The rows below fall into families. The same turns and mirrors carry the whole set onto itself and the rows of a family onto each other. For each named row, which other rows are in its family? Write them in the order they are listed.
These 32 rows form 4 families of 8 rows each.
j_735: [ 10  13 -19  13  35 -17 -10   9 -24   4  32  11  -5  13 -39   8 -16 -42
  -2  40  -6 -32  31 -15 -19  38   5  -3 -29 -58 -54  -1  16 -29 -25 -11
   8]
j_846: [  1 -11 -31 -35  -6  25 -52  30   1  33   2  41  13 -34   4  43  45 -10
   5 -28  23 -42  18  -3  18  26  30   1 -40 -49 -27  -6  28   3  72  27
  17]
j_921: [ -4  18 -28 -17  -4  18 -25   7 -23  24  58  29  22  -1 -16  14  16   9
  -6  44 -30 -59  47  13  -8  58  31   8 -14 -56 -35 -27  11  -6  12  -6
  29]
j_314: [ -6 -34  -6  -5  -8  14 -17  -7 -15  68  48   7  51   3 -41  -9   5 -33
 -36  18 -32 -52   4 -12 -14  47  21  22 -51 -46 -33  -8   1 -28  46  -7
   2]
j_457: [ 34  29  -1  -3  23  15  -5 -15 -31 -20   3  26  -6  -7  -8  15 -37 -35
 -10  35 -25 -10  29  14  16  40  35  30 -47 -43 -40 -57   3  -6   8  11
   0]
j_414: [  7 -18 -40 -39  -7  31 -68  22  -4  44  23  28  23 -22  -8  36  50 -26
 -12 -31  10 -54  20  -5   6  38  21  -4 -41 -55 -36  -3  24 -15  65   5
  26]
j_798: [ 14  -1 -25   3  33  -7 -33   6 -21  17  34   3   2  15 -44  10  -2 -62
 -15  16  -1 -38  23 -23 -24  41  -4 -10 -38 -63 -58   7  16 -42 -14 -23
  10]
j_365: [ 44  -5 -17 -27  17  30 -59 -22 -25  13  12   6  11  -1 -24  16  -7 -81
 -40 -19 -16 -26  16  -2   8  49  17  15 -63 -55 -52 -36   6 -43  33 -19
   9]
j_179: [ 10   2 -15   6  35 -15  -5  34  -4  -3 -24  33 -21 -19 -12  36  -4 -41
  22  -1  35  -8  14 -21   6   3  12  -3 -45 -45 -39   8  32  -6  19  33
  -7]
j_158: [-10 -38  -2  -9  -6  12  -4  17   4  56  -6  29  31 -28 -13  17  14 -24
  -7 -12   8 -24 -11 -13  14  12  33  23 -65 -34 -17   1  17   2  84  40
 -11]
j_912: [ 37  24  -6  -6  20  19 -21 -25 -35  -9  22  14   3   5 -22   9 -32 -49
 -26  31 -34 -21  31  12   7  52  28  26 -47 -49 -47 -54   0 -24   3 -11
   8]
j_468: [  5  22 -13  20  39 -20   9  18 -20 -10  13  21 -14   3 -28  14 -21 -29
  14  45   1 -22  32 -11 -10  26  12   2 -28 -52 -45  -5  18 -11 -21  11
   1]
j_15: [-13 -20  -1   6  -5   8   6  -7 -19  55  49  12  46   4 -38 -13  -7 -17
 -26  44 -40 -45  11  -7 -13  47  30  27 -44 -44 -29 -15  -1 -15  32   1
   0]
j_684: [ -6 -45  -7 -15  -9  18 -29   0  -7  74  31  10  49  -7 -37   1  18 -43
 -35  -9 -15 -45  -5 -17  -7  37  20  18 -61 -45 -30   2   6 -27  66   0
   0]
j_135: [ 15 -11 -24  -5  34  -8 -31  31   0   8 -22  24 -14 -15 -16  37  10 -60
   9 -25  39 -15   6 -27   4   6   4 -10 -54 -49 -45  19  33 -17  30  23
  -3]
j_950: [-14 -24   5   4  -5   4  18  18   0  44  -4  35  25 -29 -10  13  -1  -8
   3  13  -1 -20  -1  -4  15  12  41  29 -54 -30 -14  -9  15  13  71  48
 -15]
j_40: [ -6  18 -22 -14  -1  13  -8  27  -8  10  13  50   4 -28   9  33  18  24
  22  28  -1 -36  37  16  16  30  42  11 -18 -45 -22 -25  24  21  39  36
  15]
j_198: [ -6 -47  -6 -14  -8  17 -24   9   1  69   9  18  42 -19 -26  11  21 -41
 -21 -21   1 -36 -12 -18   4  22  25  18 -66 -40 -25   5  14 -17  83  20
  -7]
j_907: [ 38  11  -3 -15  20  21 -22  -2 -15 -13 -32  33 -12 -28   5  34 -18 -50
  -3 -14   9   1  12   7  34  18  36  26 -64 -38 -37 -41  16  -3  48  32
  -4]
j_307: [-16 -12   8  11  -4   2  29  10  -8  39  13  31  27 -16 -16   2 -10   4
   2  41 -18 -24   8   1   8  21  43  33 -44 -32 -16 -16   9  12  48  39
 -11]
j_691: [  1   1 -34 -26  -5  23 -51   4 -21  38  60  20  30   1 -24  14  28 -11
 -21  19 -24 -68  40   5 -10  62  22   2 -20 -61 -39 -18  11 -21  22 -19
  31]
j_780: [-17 -11   5  13  -1   1  25   0 -17  44  35  22  34  -6 -28  -8 -13  -2
 -10  53 -35 -36  14   1  -5  38  38  32 -39 -37 -22 -21   3   2  35  20
  -8]
j_250: [ 19 -18 -29 -11  31  -2 -48  23  -5  21  -4  13  -4  -6 -30  32  15 -74
  -5 -30  31 -27   6 -34  -7  19  -4 -13 -57 -55 -50  21  31 -34  26  -2
   3]
j_908: [  7  16 -11  16  38 -20   8  26 -11 -12  -9  31 -20 -11 -13  26 -15 -27
  25  29  18 -10  23 -12   3  13  16   1 -35 -47 -40   0  26  -1  -2  27
  -4]
j_784: [  5 -13 -39 -37  -8  29 -68  10 -14  47  47  20  29  -8 -20  25  42 -26
 -23 -11  -9 -65  28   0  -5  52  16  -5 -33 -61 -41  -9  15 -25  45 -15
  29]
j_621: [ 43  -3 -10 -25  17  27 -44  -4 -12   0 -29  27  -5 -26  -1  35  -8 -70
 -16 -35  13  -6   7  -1  31  20  28  19 -72 -41 -41 -33  18 -19  58  19
  -2]
j_77: [ 45  -8 -15 -30  15  32 -60 -13 -17   9 -10  13   5 -13 -15  30  -2 -81
 -33 -38   3 -17   7  -3  19  33  21  15 -73 -49 -48 -30  12 -35  49  -4
   4]
j_822: [ 34  24   0  -6  22  16  -4  -6 -22 -22 -20  32 -14 -19   3  26 -31 -36
  -1  17  -6   0  22  14  29  25  40  30 -53 -37 -35 -51  12  -1  27  29
  -4]
j_386: [ -2   3 -26 -25  -5  18 -25  31  -1  18  -2  49   5 -35  11  40  33   9
  21  -2  17 -36  26   8  20  22  38   8 -32 -45 -22 -14  28  20  60  39
  14]
j_839: [ -7  23 -22  -9  -2  12  -8  18 -18  11  38  41  10 -13  -5  21  12  23
  10  49 -19 -46  45  18   3  46  37  12 -13 -51 -26 -30  15  12  18  17
  21]
j_774: [ 40   9 -12 -16  18  27 -43 -28 -35   5  26   7  10   5 -28   9 -20 -68
 -39  10 -30 -29  26   6   3  55  21  20 -56 -55 -52 -43   0 -39  11 -23
  12]
j_615: [ 16 -16 -30  -8  30  -3 -49  12 -13  24  20   4   2   7 -41  19  11 -74
 -18 -12  13 -35  12 -29 -18  33  -8 -13 -50 -62 -58  15  22 -46   7 -19
  10]

Same family as j_784: j_846, j_921, j_414, j_40, j_691, j_386, j_839
Same family as j_684: j_314, j_158, j_15, j_950, j_198, j_307, j_780

